In the rows, 128 means zero.
Families of rows that turns and mirrors carry onto each other, the same ones carrying the whole set onto itself: the rest of each named row's family, in list order
4 families of 8 rows
j_97: [159 124 142 115 111 107 126 173 152]
j_802: [111 163 157 127 116 108 111 124  90]
j_710: [143 104 161 105 106 106 137  92 144]
j_969: [116 140 119  95 121 124 123  90  97]
j_414: [118 157 109 134 148 130 131 164 111]
j_334: [158 131 147 146 119 162 152 125 123]
j_659: [140 118 158 132  77 107 137 109 131]
j_953: [123 130 127 113 150 143 120  89 101]
j_175: [141 132 141 128 105  88 148 170 152]
j_33: [130 151 167 107 122 110 110 157  95]
j_597: [123 132 105  89 131  80 132 155 115]
j_738: [114 115 112 115 146 123 122  85 110]
j_816: [155 102 114 118 141 122 158 131 162]
j_861: [132  89 104 133 145 112 157 131 138]
j_575: [120 126 130  84 121  76 156 138 134]
j_876: [118 158 141 125 168 122 138 163 111]
j_577: [129 174 168 110 109 124 113 127 117]
j_100: [131 139 126 136 169 141 145 153 104]
j_231: [118 143 111 108 176 128 133 151 125]
j_598: [152 152 159 127 110 109 146 172 143]
j_116: [128 110 101 130 129 127 158 104 159]
j_742: [149 138 146 156 129 155 135 128 153]
j_388: [145 107 129 118  88 110 131  92 143]
j_89: [142 122 153 143 132 113 146 170 158]
j_377: [144 132 165 154 124 150 135 103 139]
j_325: [128 148 175 130 106 109  99 129 108]
j_168: [136 126 141 106  87  90 124 103 150]
j_504: [138 134 141 156 131 163 113 121 118]
j_156: [103 132 123  93 135  73 118 133 134]
j_701: [117 126 121  86 127  76 133 129 100]
j_188: [136 116  97 112 151 123 169 129 148]
j_650: [ 99 137 128 124 142 128 145  84 103]

The rest of the family of j_33: j_969, j_659, j_575, j_231, j_116, j_89, j_504
The rest of the family of j_802: j_597, j_738, j_816, j_100, j_598, j_377, j_168
The rest of the family of j_414: j_97, j_710, j_334, j_861, j_577, j_156, j_650

Families of rows that turns and mirrors carry onto each other, the same ones carrying the whole set onto itself: the rest of each named row's family, in list order
7 families of 4 rows
j_941: [114  94 117 161 145 129 158 133 118]
j_77: [110  89 122 117 159 122 114 161 132]
j_183: [171 178 118 125 130 140 134 148 134]
j_73: [136 148 138  98 134 115 104 160 145]
j_661: [169 141 114 174 129 151 163 150 121]
j_20: [122  84 148 132 142 117 106 129 134]
j_186: [145  95 108 167 162 159 147 123 123]
j_714: [137 148  99 140 147 140 159 112 115]
j_254: [169 115 147 129 142 144  94 179 156]
j_201: [182 151 102 149 144 161 144 165 125]
j_885: [162 133 132 115 140 135 101 192 144]
j_428: [148 165 107 177 170 143 133 142 142]
j_991: [151 167 129 153 161 130 102 171 158]
j_564: [171 143 146 141 117 132 121 189 145]
j_398: [194 144 130 162 127 154 132 136 127]
j_57: [112 134 132 145 172 114  97 159 157]
j_336: [179 164 135 148 116 149 144 150 129]
j_529: [101 118 119 113 151 114 130 124 128]
j_93: [134 126 118 160 134 143 167 112 111]
j_144: [130 107  92 153 163 149 155 133 111]
j_707: [108 131 110 168 181 127 128 131 140]
j_87: [116  96 148 129 133 110 115 171 142]
j_838: [146 135 162 115 117 120 107 169 146]
j_622: [122  75 136 134 159 134 108 147 142]
j_542: [145 103 119 166 145 143 146 104 114]
j_697: [171 125 159 128 124 127  92 161 147]
j_312: [192 135 120 161 145 169 132 155 138]
j_481: [102  98 145 127 136 115 129 131 128]

The rest of the family of j_87: j_941, j_661, j_564
The rest of the family of j_714: j_183, j_73, j_529
The rest of the family of j_20: j_398, j_542, j_697
The rest of the family of j_93: j_336, j_838, j_481

